(in the rows, 128 means zero)
Each path below is one point turned by a fixed rotation once a step. After each direction that follows a path, write how fast that rotation turns it, in deg/step (0 if it stays still).
Each turn is a multiple of 5 degrees from 10 to 175, or 0.
Each row of a path follows its step; steps can be skipped.

step 0: [123 132 132 133 138 134 128 135 122 133 120 122 126 127 134 132 132 128
 131 145 123 131 123 132 131 130 124 124 117 123 137 126 136 134 132 127
 122 131 129 123 121 122 126 131 133 130 128 118 129]
step 3: [135 132 126 137 137 129 124 139 121 122 138 128 132 122 124 129 134 124
 126 135 139 129 134 124 137 128 121 123 123 131 128 129 123 123 117 121
 135 123 122 132 137 124 124 126 127 126 132 128 129]
step 6: [132 129 135 120 142 124 123 132 125 120 121 116 126 122 130 128 132 133
 134 129 123 123 124 126 122 129 124 124 119 121 124 130 131 124 128 124
 124 128 126 119 119 125 135 126 132 137 135 124 121]
step 7: [135 127 124 132 125 136 128 121 127 119 133 124 125 131 120 123 118 128
 132 133 127 131 115 133 130 135 122 131 119 127 138 131 130 123 133 138
 125 132 134 136 121 121 124 134 126 126 119 127 130]
step 8: [126 121 119 127 135 129 124 138 135 130 129 142 142 129 123 132 118 117
 121 127 129 130 127 128 119 127 124 132 136 130 127 128 128 130 136 127
 128 132 129 128 130 127 128 129 128 123 131 142 129]
step 9: [131 136 127 129 132 124 121 130 121 137 127 137 134 125 127 139 136 129
 130 133 128 131 135 116 131 126 132 125 128 125 138 118 128 121 121 125
 135 122 129 136 130 128 127 120 126 138 128 123 129]
step 10: [128 131 132 132 123 135 124 126 132 127 129 120 131 127 135 124 140 133
 128 130 125 130 133 134 128 128 131 124 129 129 122 136 121 129 123 133
 117 127 122 137 143 114 124 129 122 128 127 121 133]
step 11: [125 119 132 126 129 132 137 126 129 122 133 131 131 131 133 126 128 132
 133 119 125 113 129 125 132 116 132 134 130 117 126 132 129 137 126 134
 131 125 128 120 126 125 136 132 132 122 120 135 130]
step 12: [127 133 133 130 141 123 125 133 120 124 123 120 126 132 127 127 126 131
 131 140 124 122 120 122 132 125 124 132 128 125 128 139 132 132 133 119
 134 131 134 128 122 140 121 130 127 127 138 124 120]
step 14: [126 121 120 127 133 128 126 126 130 127 134 132 138 129 125 130 125 122
 119 122 130 133 133 132 122 137 124 143 138 127 136 126 128 129 128 137
 120 120 129 131 121 129 128 135 127 136 120 127 133]
Speeds:
[130 127 129 128 128 128 127 128 128 131 128 125 130 126 129 126 127 126
 127 127 129 127 130 125 128 128 127 126 131 128 129 129 131 131 129 127
 132 128 129 130 127 128 129 128 130 129 127 128 125]
115
[125 129 131 126 129 129 129 130 130 128 128 129 125 127 128 127 128 130
 129 127 126 127 129 127 126 126 128 126 127 126 128 129 129 130 126 130
 126 129 128 129 127 128 127 128 130 125 128 124 127]
65

step 0: [121 121 133 130 122 128 129 125 131 137 123 141 134 124 120 131 125 123
 130 131 134 136 134 124 120 128 135 124 122 125 123 130 121 125 121 126
 122 122 133 123 123 127 123 125 116 119 126 127 133]
step 1: [119 126 133 127 119 130 135 128 135 132 134 125 133 125 120 122 127 131
 127 138 132 133 129 122 137 121 129 134 132 123 123 128 117 122 131 125
 130 130 142 126 128 133 128 126 122 122 117 125 132]
step 2: [117 132 131 130 127 122 132 128 128 134 128 121 127 130 119 129 129 121
 128 131 133 131 137 137 125 118 129 137 133 122 120 121 131 127 136 136
 122 131 128 122 127 134 118 133 117 124 122 128 131]
step 3: [128 125 137 134 125 126 126 130 125 135 124 132 131 126 124 133 135 121
 128 134 132 130 128 136 128 115 130 127 132 133 134 126 128 127 126 124
 113 126 137 127 126 121 124 126 115 131 120 121 133]
step 5: [128 128 135 128 123 136 133 133 133 136 124 132 121 127 125 129 128 126
 131 126 130 137 141 125 123 116 128 133 126 121 120 124 130 125 135 130
 119 129 130 123 125 123 117 123 131 117 131 122 123]
step 8: [128 124 139 130 125 132 138 136 128 129 130 136 133 126 129 133 132 120
 127 120 136 132 134 126 134 119 127 135 137 128 121 113 130 127 127 124
 122 124 134 127 133 128 128 124 128 128 132 120 136]
step 9: [134 121 123 132 132 124 130 119 132 129 125 129 130 131 134 129 137 124
 125 127 135 130 127 130 126 123 132 137 135 119 124 122 124 124 128 128
 121 117 134 125 134 132 129 128 121 113 125 117 127]
step 10: [124 122 122 138 131 128 130 130 135 125 127 134 125 127 121 128 131 126
 135 128 135 135 130 130 127 115 131 139 118 135 122 129 121 116 128 124
 120 123 124 126 128 130 128 120 121 119 131 127 128]
step 12: [121 130 122 133 128 126 132 127 134 128 124 133 122 126 130 136 131 122
 124 135 130 130 134 130 131 130 131 133 135 125 123 116 116 130 133 141
 122 130 136 124 122 123 134 127 118 117 127 127 130]
step 14: [126 130 131 127 131 130 129 116 133 131 126 127 127 126 123 123 124 124
 130 129 129 128 133 142 134 128 128 129 135 123 119 123 123 118 123 124
 120 118 132 115 123 128 128 121 129 128 124 114 131]
Speeds:
[129 129 128 126 126 130 126 127 127 127 127 131 127 129 128 127 129 127
 132 127 128 128 129 128 129 130 128 129 127 125 130 128 131 129 130 127
 126 130 127 129 130 128 129 126 130 129 127 124 128]
35
[130 130 130 131 127 129 131 127 130 130 126 129 129 127 127 129 127 126
 130 126 127 125 124 130 127 128 130 126 128 127 127 129 128 129 126 128
 127 128 130 130 127 128 130 131 130 127 126 127 129]
130

step 0: [140 126 140 124 133 136 128 128 129 126 122 125 120 131 119 127 129 124
 132 125 128 132 123 130 129 128 124 130 130 135 134 129 127 125 131 138
 122 123 132 127 126 141 132 132 123 119 128 124 126]
step 2: [132 120 128 130 122 127 127 125 128 123 132 123 131 130 135 128 123 123
 121 116 135 127 122 129 125 124 128 140 125 129 139 130 136 128 126 129
 122 135 130 129 128 131 127 134 124 119 128 131 139]
step 3: [131 124 136 130 133 131 130 127 124 135 118 129 128 117 119 120 133 127
 134 130 123 131 122 128 134 128 133 128 128 135 124 141 131 130 132 137
 119 126 127 130 125 130 128 128 121 120 131 124 133]
step 5: [137 125 131 134 131 126 127 121 119 126 135 123 130 130 127 126 117 119
 134 123 126 126 116 128 128 122 129 135 127 132 135 132 131 131 125 131
 129 134 125 116 123 129 133 131 127 125 122 127 133]
step 6: [139 123 134 122 138 130 131 129 134 133 123 132 124 126 128 125 133 127
 131 136 132 128 125 129 132 126 130 137 127 132 126 131 126 133 133 132
 120 121 128 130 121 129 126 117 117 134 131 121 128]
step 7: [126 132 128 123 124 130 135 122 128 125 124 127 133 126 129 135 129 120
 128 117 132 115 131 134 128 113 127 136 118 125 130 130 124 126 117 127
 127 130 124 128 122 132 127 124 130 126 127 131 123]
step 8: [136 122 130 133 131 129 121 123 119 133 136 129 131 126 123 130 129 120
 126 133 125 131 124 124 122 127 129 141 123 129 132 137 136 131 134 132
 128 137 129 126 125 137 132 132 123 131 135 132 131]
step 10: [128 134 124 133 126 132 135 117 123 127 129 130 122 131 124 131 130 117
 127 123 126 127 133 127 123 123 123 137 121 129 123 132 128 125 110 128
 128 126 123 119 129 131 124 131 124 125 129 127 133]
step 11: [140 118 131 129 129 128 135 131 126 128 137 132 129 131 121 132 123 124
 133 136 129 135 118 126 135 132 132 134 124 123 134 135 123 126 134 134
 132 132 119 125 130 135 129 126 122 131 128 131 128]
step 12: [133 130 126 125 134 133 137 121 138 139 125 126 133 129 135 132 127 117
 130 133 135 121 122 129 133 122 128 128 131 127 123 126 127 125 120 128
 123 125 130 133 125 119 122 124 123 127 133 129 133]
Speeds:
[129 128 129 130 124 124 131 126 128 128 129 130 127 128 129 125 125 127
 129 127 128 129 128 127 125 127 127 129 128 130 130 128 128 127 127 126
 127 128 130 127 129 129 128 129 130 129 130 129 126]
130

step 0: [134 128 131 131 125 119 137 130 133 131 131 129 128 125 134 129 126 136
 131 139 127 129 136 128 124 124 128 115 130 124 130 125 123 128 134 127
 132 133 115 114 136 116 132 125 133 128 121 135 134]
step 1: [127 123 138 124 131 122 130 121 134 135 135 130 130 115 135 131 115 120
 123 125 130 128 128 122 133 136 128 135 128 131 134 124 126 137 127 121
 121 141 123 125 129 123 133 126 120 129 122 129 129]
step 2: [126 135 134 136 134 126 132 119 119 124 134 134 126 132 129 123 126 126
 140 128 122 127 135 127 136 135 131 124 124 123 120 120 129 144 122 125
 128 130 128 129 130 120 131 138 129 130 126 120 134]
step 3: [127 130 124 125 136 122 134 116 125 124 127 120 135 136 129 132 131 122
 128 133 130 138 133 138 137 124 120 128 140 127 130 130 129 128 122 121
 128 140 131 128 123 128 121 126 127 139 124 119 132]
step 5: [132 117 124 134 129 114 125 130 127 121 121 138 130 129 130 123 131 126
 122 139 124 121 130 126 133 123 122 132 136 137 123 125 133 126 137 124
 128 121 134 123 125 128 128 125 135 128 134 116 130]
step 7: [137 128 127 126 131 126 127 132 129 121 120 131 116 117 123 132 120 127
 130 120 119 117 131 127 133 120 128 135 135 120 127 131 128 131 130 123
 140 121 121 122 128 120 126 132 119 126 126 130 127]
step 8: [135 119 129 130 129 127 133 121 132 126 131 124 116 120 126 134 121 137
 129 136 118 135 125 128 124 131 121 114 135 121 131 120 129 121 130 129
 132 129 125 129 133 125 139 131 123 133 131 127 136]
step 10: [131 128 127 137 135 130 131 112 130 131 143 124 121 125 138 129 132 125
 123 127 122 126 127 119 139 130 128 129 125 127 114 127 121 139 133 130
 126 135 127 124 130 124 126 127 133 130 133 126 128]
step 11: [121 133 130 133 121 113 142 120 130 132 132 129 132 139 128 132 125 126
 132 132 126 129 128 130 127 126 122 128 129 136 128 126 122 138 117 126
 132 130 122 121 126 129 120 131 134 137 129 127 137]
step 14: [128 131 121 126 134 123 123 133 128 139 118 125 130 132 117 133 130 127
 123 137 133 122 133 127 136 127 116 120 134 133 124 128 138 121 132 123
 126 132 128 119 121 118 131 126 121 126 126 123 132]
Speeds:
[127 125 128 126 129 128 128 129 128 129 126 127 126 129 132 128 130 130
 129 127 130 128 127 128 128 129 126 129 128 127 128 130 130 126 130 127
 129 123 127 128 126 126 128 129 126 128 129 127 129]
40
[130 128 127 128 130 129 129 128 126 128 129 126 127 128 126 128 127 129
 128 131 130 128 129 130 127 128 128 128 129 129 125 126 127 125 129 132
 128 128 131 131 126 125 126 127 126 129 127 128 127]
70
[126 127 128 131 130 129 130 127 127 124 128 127 130 127 129 129 127 127
 129 128 125 127 126 127 128 126 126 127 125 129 127 127 131 129 129 128
 128 126 129 129 128 126 128 128 128 127 130 130 127]
130

step 0: [122 130 127 124 122 121 115 129 123 134 123 139 127 133 127 132 127 122
 128 136 133 131 129 130 130 134 128 133 136 127 127 126 131 126 134 124
 122 116 130 127 127 126 120 115 132 129 132 131 126]
step 1: [129 124 123 129 118 126 132 123 134 124 124 132 133 131 129 128 121 125
 126 124 133 127 134 126 117 131 133 120 127 122 120 123 136 142 135 123
 125 131 133 119 123 120 130 130 130 131 128 127 127]
step 3: [119 132 135 133 130 129 118 122 134 128 115 124 136 133 134 127 134 127
 126 126 127 123 136 123 127 137 137 127 126 121 126 117 124 126 130 127
 128 127 131 129 126 128 119 120 132 124 130 132 129]
step 4: [127 128 135 119 122 129 131 129 130 131 134 125 132 121 135 119 125 131
 129 130 124 132 129 119 125 125 127 118 119 130 133 125 133 136 132 123
 129 131 127 125 120 125 125 116 132 133 117 125 122]
step 5: [124 128 129 125 130 124 125 124 127 132 125 124 130 139 126 127 130 122
 132 132 129 127 130 124 135 122 129 137 138 124 129 128 126 119 125 125
 121 136 132 115 119 132 135 116 127 134 122 126 124]
step 6: [137 124 130 130 125 129 127 122 128 129 121 133 133 130 135 119 126 118
 123 130 126 138 137 125 133 122 123 130 124 124 125 116 132 133 135 125
 124 132 131 129 130 129 121 126 129 127 138 132 121]
step 7: [124 128 127 127 121 121 122 127 127 133 132 133 123 133 126 128 125 125
 119 127 122 141 126 129 124 122 133 125 132 135 124 132 130 132 120 124
 127 130 128 122 127 116 119 119 134 133 122 123 127]
step 11: [130 128 137 120 138 129 121 125 130 131 132 130 131 128 135 134 126 121
 131 129 123 134 134 131 133 131 126 130 120 124 129 123 129 139 133 129
 128 131 122 128 120 143 132 122 130 136 125 123 124]
step 13: [128 127 121 129 125 131 129 125 127 129 126 129 127 127 133 126 114 127
 134 127 130 131 131 131 127 128 128 135 126 127 124 128 129 138 130 125
 121 127 132 117 128 123 129 122 142 137 143 128 122]
step 14: [130 130 123 126 126 120 119 129 125 126 126 137 126 143 123 137 129 125
 123 131 126 133 136 130 126 129 128 127 134 127 131 123 136 136 130 127
 133 127 123 134 118 125 132 126 137 134 123 135 128]
Speeds:
[130 130 131 127 127 129 127 130 126 129 130 128 129 131 128 129 127 128
 129 130 129 129 126 131 127 128 128 128 130 130 129 129 126 124 127 127
 127 129 131 128 128 125 128 127 130 126 126 127 129]
145
[127 128 129 127 129 128 125 132 129 130 128 125 127 127 130 128 129 127
 125 129 125 128 124 129 127 130 129 127 126 126 127 128 127 128 127 128
 130 126 129 127 129 128 128 128 128 128 130 126 126]
85
[127 130 129 128 130 124 128 127 126 128 128 127 128 129 127 126 129 128
 131 126 129 129 128 129 126 125 130 130 125 128 128 130 128 129 126 129
 129 127 127 128 129 127 134 128 129 128 128 128 126]
125
[129 130 132 130 126 132 127 126 129 127 129 128 128 128 128 126 129 126
 128 130 127 125 131 131 127 127 128 127 128 126 128 129 129 130 128 130
 126 128 128 129 128 128 129 131 129 130 128 128 127]
145
